One turn moves each row of this set onto another row. After a few examples, where does it send each row asked below?
bebuz: |  -90 |  155 |  161 | -228 |   -3 |   83 |   15 |  -54 |  -64 |   -5 |  -45 |   -7 | -129 | -129 |   34 |  -52 |  318 |   44 |   21 |  180 |  105 | -119 | -123 |  -82 |   85 |   10 | -138 |    7 |  213 |  -28 |  -76 | -101 |  -85 |  -51 |   15 |  150 |   -4 | -201 |  144 |  -66 | -109 |  132 |
bilin: |   32 |  -62 |  -94 |  -38 |    8 | -288 |   76 |  -93 |  -26 | -180 |  132 | -233 | -119 |  -42 |   77 |  256 |   68 | -173 |  184 |  170 |  -42 |  -49 | -145 |  -77 |  239 |   25 | -173 |   41 |   94 |  -48 |  -85 |  -46 |   -4 |   70 |   16 |   44 |  108 |   45 |   64 | -178 |  -41 |  -33 |
luvol: |   72 |  -20 |  218 |   83 |  -66 |   52 |   91 | -168 |  146 |  172 |  305 |  103 | -101 |   47 | -103 |   92 |  -57 |  -13 |   98 |  246 | -139 |  -36 |  -38 | -100 |   88 |   13 |  -28 | -204 |  -34 |  -40 |    3 |  -24 |  129 |   70 |  -82 |  -20 |   88 |  -60 | -136 |  -62 |  -81 |  -81 |
kegi: |  -26 |   54 |  -64 |  125 |   57 |  -29 |  115 | -131 |  123 |   73 | -241 |  -96 | -125 |  -60 |  -48 |   15 |  -40 |   73 |  268 |   23 | -104 |  -41 |  -21 |  -22 |  105 |  102 | -232 |  -69 | -221 |   -1 |  140 |  -47 | -109 |   11 |  -50 |   93 | -186 |   76 |   57 |  -79 |  -91 |   -2 |
vazo: | -109 |   31 |  -22 |  -52 | -108 | -188 |  -76 |   33 |  -18 |  107 |   53 |  130 |  -67 |  -58 | -132 |  156 |    6 | -141 |  227 |  294 |   94 |  133 |  -43 |   13 |   72 |   79 |   -7 |  143 |   43 | -122 |  -98 |    0 |   -8 |   70 |  -96 | -102 | -156 |   46 | -180 | -209 | -154 |  -60 |
tuni: |  120 |  -56 |  176 |   30 |    4 |  175 |   50 | -243 |   39 |   75 |  168 |  -94 | -241 |   15 |  -62 |   35 |    5 |  -49 |   84 |  243 |   34 |   34 | -167 |   67 |  -12 | -176 |  -50 |   65 |  -58 |  121 |    6 |   -4 |   40 |   29 |  -88 |  101 |  181 |   33 |   53 |    8 | -160 |  -23 |
vep: |   21 |  117 |  160 |  245 |   14 | -160 |  110 | -229 |   13 |   45 | -191 |  -54 |  -81 | -140 |  -64 |   10 | -180 |  -94 |  386 |   44 |  -46 |  153 | -115 | -130 |  186 |   59 |  -48 |   41 | -108 |  -40 |  163 |  -29 |  -77 |   60 | -112 | -155 |  -53 |  -39 |   94 |  -41 |  -55 |  -20 |
Fami: |   16 |  110 |   14 | -143 |  -87 | -150 | -135 | -153 |  193 | -173 |   15 |  186 |    0 | -116 |  -50 |   -5 |  201 |   32 |  118 |   35 |   67 |  119 |   22 |   55 |  186 |  -22 |  -42 |   10 |    3 |   68 |   79 |   86 |   -7 |   95 |   86 |  -48 | -114 |  -75 |  378 |  -95 |   67 |  131 |
Sekes: |  178 |   57 |  138 | -116 | -211 | -228 |  -32 | -113 |  -56 |  -81 |  124 |  -99 |   43 |  -59 |   16 | -106 |  153 |  -44 |    5 |   86 |  -34 |  -59 |  -39 | -197 |  262 |    1 |  -73 |   38 |  152 | -150 | -101 | -188 |   16 |   78 |  -50 |  -96 |   29 | -322 |   37 | -125 |  -89 |   33 |
sab: |   38 |   80 |  160 | -172 | -253 |   80 |   -4 |  -19 |  -10 |   36 |  -60 |   77 |   -5 |  -31 |   44 | -199 |  130 | -108 |   31 |  240 | -103 | -162 | -107 |   29 |  153 |  -24 |   36 |   -6 |   54 | -179 | -172 |   -5 |   -1 |  160 |  105 | -109 | -104 | -131 |  -99 | -127 |  -86 |   93 |
Sos: |   13 |  115 |   58 | -177 | -149 | -134 |  -86 |  -87 |  113 | -186 | -178 |  -45 | -123 |  -49 |   -8 | -116 |   32 | -141 |  176 |   -1 |  203 |   29 |   60 |   95 |  125 |  -85 |  -63 |    8 |  -41 |    1 |   40 |   57 |  -87 |   64 |  202 |  -83 |  -79 |   -7 |  297 |  -64 |    7 |  148 |
loz: |  -64 |  142 |  114 |  -12 | -111 | -127 |  -25 |  -25 |   18 | -164 |  -31 |  232 |  -29 | -193 | -166 | -106 |   -8 |   13 |  116 |  124 |  153 |   63 |   23 |   -2 |   74 |   -3 |   43 | -147 |   45 |   27 |  -36 |  132 |  -92 |  -25 |   48 |  -87 | -103 | -116 |  345 |  -96 |  105 |   57 |
moru: |   34 |  112 |   61 |  239 |  147 | -153 |   68 | -126 |  231 |  -15 |  -55 |   23 |  -70 | -111 |   43 |    2 |   -6 |    4 |  268 |   10 |   15 |   69 | -119 |   18 |   21 |   41 | -208 |  105 | -110 |   33 |  150 |  -79 | -215 |  114 | -111 |   14 |  -35 |   71 |  131 |  -81 | -225 |  -45 |
dizig: |   84 |   -4 |  213 |  -27 |  108 | -173 |   38 |   28 |  -25 | -133 |   -7 | -185 |   42 |  -90 | -133 |   68 |  144 |  -23 |  221 |  349 |   72 |   -7 | -135 | -110 |  -51 |  169 |  153 |  124 |  121 | -111 |  110 | -122 |   67 |  108 |  -70 |   54 |   24 | -205 |   11 | -107 | -161 |    2 |
gogip: |  152 |   35 |   11 |  288 |   90 |  -66 |   89 | -187 |  149 |  114 | -176 |   40 |  -33 | -124 |   15 |   -2 |   -5 |   76 |  227 |  191 |   -1 |  225 |  -98 |   10 |   88 |   54 | -108 |    0 |  -59 |   30 |  126 |  -19 | -165 |   28 | -202 |  -35 | -157 |  -72 |   83 |   79 |   17 |   29 |
zoka: |  -70 |  145 |  129 | -118 |  -20 | -229 |   23 |   47 |   52 | -117 |  -53 |  126 |  -34 |  -84 | -152 |   18 |    3 |  -18 |  104 |  -30 |    1 |   28 |  208 |  -36 |  151 |  104 |  -29 | -190 |   28 |   -7 |   78 |   32 |   41 |   -5 |  104 | -176 | -193 | -222 |  244 |   11 |   12 |   19 |
pusub: |  -30 |  -44 |   24 |  -20 |  -95 | -226 |   50 |  -80 |   91 |  -38 |   -9 |   30 |   38 |  -41 |  -11 |   74 |  209 |   -9 |  151 |  470 |   -2 | -113 |  -50 |  131 |  218 |   -1 |  -34 |   58 |   21 | -173 |  -54 |  -12 | -206 |   48 |  -60 |  234 |   -2 | -100 |  -80 | -142 |  -43 |   27 |
kot: |   48 |  -24 |  164 | -114 |   14 |  164 |   -4 | -228 |   84 |  170 |  165 | -158 | -209 |  114 |  -16 |   98 |   82 |   12 |  215 |  115 |  -17 |  -19 |   35 |    4 |   11 |    3 |  -42 |   41 |   -2 |   59 |  220 | -128 |   68 |   12 |  -28 |   52 |   83 |  -47 | -110 |    2 | -242 |   25 |
rasi: |   14 |  172 |   93 | -263 |  -93 |   27 |  -66 |   20 |   84 |    1 |  103 |  -47 | -161 |  -87 |   49 |   92 |  113 |  -58 |   60 |   67 |   61 |  -54 | -146 | -165 |  111 |   37 | -192 |   -6 |  169 |  -12 | -195 |  -49 |  135 |   86 |   60 | -173 | -134 |  -46 |  -19 | -249 | -103 |  145 |
mon: | -144 |  -41 |   46 | -171 |  143 | -120 |   71 |  -43 |   81 |    5 | -124 |   84 | -186 | -131 |  -42 |  156 |   72 | -169 |   47 |  310 |  118 |   78 | -194 | -226 |  154 |  193 |  -49 |  -10 |   96 | -102 |   53 | -151 |   56 |   56 |  -21 |   36 |   35 |  -76 |  -60 |   23 |  -12 | -107 |
Bog: |  -35 |   10 |  307 |    3 |  -37 |   85 |  103 | -144 |  126 |  145 |  126 | -145 | -204 |   68 |  -13 |   46 | -138 |  -17 |  151 |  225 |  132 | -111 |   22 |  -97 |  -26 |   -1 | -106 | -156 |   -2 |  -16 |   68 |  -46 |   -6 |  -42 |   12 |  -17 |   82 | -104 | -223 |  -34 | -143 |    2 |
dizab: |   14 |   31 |   27 | -125 |  -23 |  -92 |   43 |   -1 |  -92 |  -49 |  -56 |    3 | -127 | -102 |   64 |  -67 |   23 | -124 | -150 |   58 |  -21 |   40 | -124 |  -28 |  234 | -127 | -101 |   24 |  193 |   58 | -243 |    1 |   47 |    7 |   -1 |  -97 |   20 | -227 |  -11 |  109 |  -54 |  -59 |
tuve: |   42 |   56 |  151 | -133 |  -24 | -166 |   41 |   85 |  145 | -244 |  -33 |   87 |  -96 |  -46 |  -38 | -170 |   27 |  -98 |  124 |  -15 |  -25 |   38 |   88 |   72 |   54 |   97 |   56 | -208 |   92 |   20 |  106 | -101 | -145 |   59 |  168 | -156 |    9 | -167 |  221 |  -28 |  -52 |   82 |
Kaza: | -139 |  -64 |  201 |   83 | -132 |   -9 |  -19 | -306 |  -35 |   89 |  228 |   88 |   -9 |    6 |  -13 |   -9 |  -51 |    1 |  158 |  152 |  -92 |  -58 |  -14 |  -72 |  152 |  -73 |  -56 |   38 |   -2 |  -28 |  112 |   28 |   20 |  -62 |  -70 |  -23 |  237 |  -53 | -117 |   62 | -110 |  -98 |
Furi: |  -38 |   52 |  127 |  182 |  123 |  -39 |  150 | -147 |  282 |  -46 | -142 |  -54 |  -53 | -154 |  -22 |   11 |  -37 |   46 |  260 |   97 | -256 |   78 | -177 |    1 |  250 |   99 |  -65 |  -15 | -166 |  -35 |  215 |  -52 |  -29 |  124 |  -26 |  -86 |  -25 | -140 |   31 |  -48 |   23 |   43 |
fitil: |  276 |   67 |    4 | -142 | -123 | -126 |   -2 |   31 |  165 | -138 | -103 |  -83 |  -93 |   14 |  -97 |  -95 |   72 |  -61 |  144 |   75 |   62 |   85 |  126 |   95 |   65 |   10 |   17 | -203 |    9 |   37 |   29 |  -54 |  -39 |   85 |  124 |  -88 | -175 | -121 |  253 |  -91 |   27 |  175 |
kupop: |   52 |  -50 |  170 |   87 |  -67 |  -27 |  -27 | -305 |   31 |  101 |  174 | -161 |  -60 |   10 |  -68 |  145 |  -52 |   79 |   48 |  228 |   65 |  -12 |    6 |  -58 |  122 | -168 | -182 |   89 |  -86 |   62 |   -2 |  110 |  150 |  -72 | -141 |   46 |   83 |  -96 |  -34 |   71 |  -72 |  -27 |
padi: |  -12 |  -92 | -110 |  -43 |   38 |   32 |   82 |   61 | -142 |  -58 | -117 | -239 |  -48 |  -25 |   -6 |   86 |   26 | -130 |  189 |  284 | -123 |  -11 | -107 |  126 |   48 |   21 |  119 |   81 |   89 |  -46 |  -24 |  106 |  114 |   75 |   57 |  -34 |  -84 |   -7 |  -89 |   32 |  -30 |  -14 |
vize: |   92 |  173 |  172 |  -96 |  -21 |  -87 |  -46 |   42 | -223 |   41 |   71 |  -10 |  -48 |  -60 | -133 |  -14 |  229 |   -7 |   35 |   79 |  -31 |   34 |  -35 |   79 |   18 |  -60 |   -8 |  155 |  163 |   65 | -200 |   -3 |   95 |   72 |  -87 |  -15 | -141 | -188 |  123 |  -97 | -255 |    9 |
Pon: |   15 |    8 |   60 |  258 |   -1 |  -31 |   69 |  -85 |  127 | -101 |  -43 | -161 |  -87 | -127 |  -80 |  -55 | -100 |  117 |  344 |   82 | -110 |   53 | -177 |  -18 |    8 |  152 |  -99 |  -87 | -158 |   -9 |   99 |  -60 | -172 |   12 |  -86 |  -88 |  -80 |   -5 |   19 | -259 |  -19 |  114 |

Sos goes to fitil
Kaza goes to kupop
padi goes to dizig
Where do these go?
vize goes to bebuz
Pon goes to Furi

One turn moves each row of this set onto another row. After a few examples, where does it send each row asked below?
sugek: |  344 |   22 |   22 | -139 |  -74 |  129 |  -10 |  149 |  156 |  -42 |   35 | -155 |  -51 |
pimu: |   4 | 295 | -49 |  71 | -46 | 184 |  97 | -25 | -41 | -96 | -37 | -80 | -56 |
Vodel: |  296 |   13 |   34 | -150 |  -21 |  112 | -134 |   19 |  131 |   52 |   95 | -216 |  -76 |
zavu: |   50 |  184 |  -98 | -116 |  -77 |  174 |  -49 |   24 |  -97 |   -6 |  240 | -243 |  -46 |
pitab: |  -7 |  77 | 106 |  60 |  26 | 255 | -68 |   8 |  -5 | 193 | 108 |   3 | -82 |
dig: |  175 |   27 |   89 | -282 | -115 |  158 |   33 |    5 |  130 |  -43 |   -3 |  213 |  -19 |
zuba: | -228 |   68 |  -21 | -170 |   19 |  103 | -109 |   -1 |   56 |  100 |  100 |   18 |  -22 |
Zovu: | -122 |  -21 |   61 | -140 |   -2 |   66 |  157 |  -43 |   79 |  -41 |   29 | -245 | -101 |
zaket: |  165 |  102 |   81 | -224 |  -84 |  211 |  -94 | -124 |   78 |   20 |   -1 |  202 |  -28 |
sil: | -39 | -74 | 119 | -76 |  12 | 121 |  91 | 134 |  79 | 151 | 152 | -42 | -93 |
Per: |  -44 |   15 |   33 | -173 | -119 |  374 |   88 |   98 |   69 | -149 |  -91 | -179 |   33 |
nid: |  -10 |  143 |   24 |    8 |  -66 |  206 |  231 |   68 |   53 | -153 | -123 |  -95 |  -52 |
nilir: |  354 |  125 |   13 |  -52 |  -60 |  205 | -118 |   42 |  108 |   -4 |   16 | -135 |  -53 |
Danag: | -103 |  -46 |   54 | -226 |  -76 |  318 |    3 |   -9 |   63 |  -71 |    1 | -273 |   -8 |
vadu: |  114 |  -21 |   99 | -328 |  -57 |  126 |  -63 | -114 |  111 |   41 |   67 |  129 |  -50 |
laf: |  -53 |   88 |   37 | -119 |  -84 |  425 |  -52 |  -35 |   14 |  -85 |  -71 | -209 |   12 |
tufop: |  113 |  254 | -113 |  -52 | -124 |  221 |   47 |  131 |  -92 |  -91 |  150 | -160 |  -13 |
zaduk: |  47 |  68 |  89 |  52 | -48 | 245 | 121 | 200 |  48 |  69 |  38 |  86 | -55 |
fugo: |  -69 |  183 |   35 |   29 |    9 |  238 |   -6 | -170 |  -18 |  -13 |  -42 | -176 |  -77 |
zemu: | -131 |  223 |  -50 |  -35 |  -30 |  234 |  -63 |   65 |   27 |   23 |  -26 |  141 |   21 |
loso: |  -50 |   97 |  -22 |  -98 |  -58 |   13 |  248 |   96 |   51 | -129 |   30 | -154 |  -79 |
mataz: |  240 |  125 |   61 | -195 | -103 |  162 |   -9 |  -20 |   60 |   -6 |   40 |  223 |  -31 |
Lovor: | -173 |   59 |  -34 | -172 |  -42 |   89 |   88 |  201 |  105 |  -15 |   31 |  106 |    7 |
gam: |   95 |  143 |  -79 | -251 |  -41 |  163 | -248 |  -59 |  160 |  -71 |  -72 | -108 |   34 |
Lesi: |   91 |   28 |  -78 | -333 |  -58 |   81 | -130 |   42 |  224 | -108 |  -53 | -132 |   23 |
komu: |  189 |    4 |   77 | -298 |  -90 |   66 |   22 |   -9 |  101 |    8 |  117 |  156 |  -53 |
mib: |  149 |  149 |  -94 | -238 |  -84 |  175 | -130 |   73 |  192 | -160 | -136 |  -43 |   48 |
Zusa: |   62 |  115 |  -90 | -170 | -115 |  118 |   93 |  156 |  -46 |  -77 |  221 | -228 |  -41 |
tutek: | -104 |  134 |  -15 |  -75 |   24 |   54 |   26 | -141 |  -16 |    8 |  115 | -232 | -108 |
Fimob: |  187 |   74 |   79 | -247 |  -52 |  126 | -103 | -132 |   53 |   74 |  124 |  149 |  -65 |

vadu goes to Fimob
Danag goes to zavu
gam goes to nilir
Where do these go?
nid goes to loso
sil goes to zuba

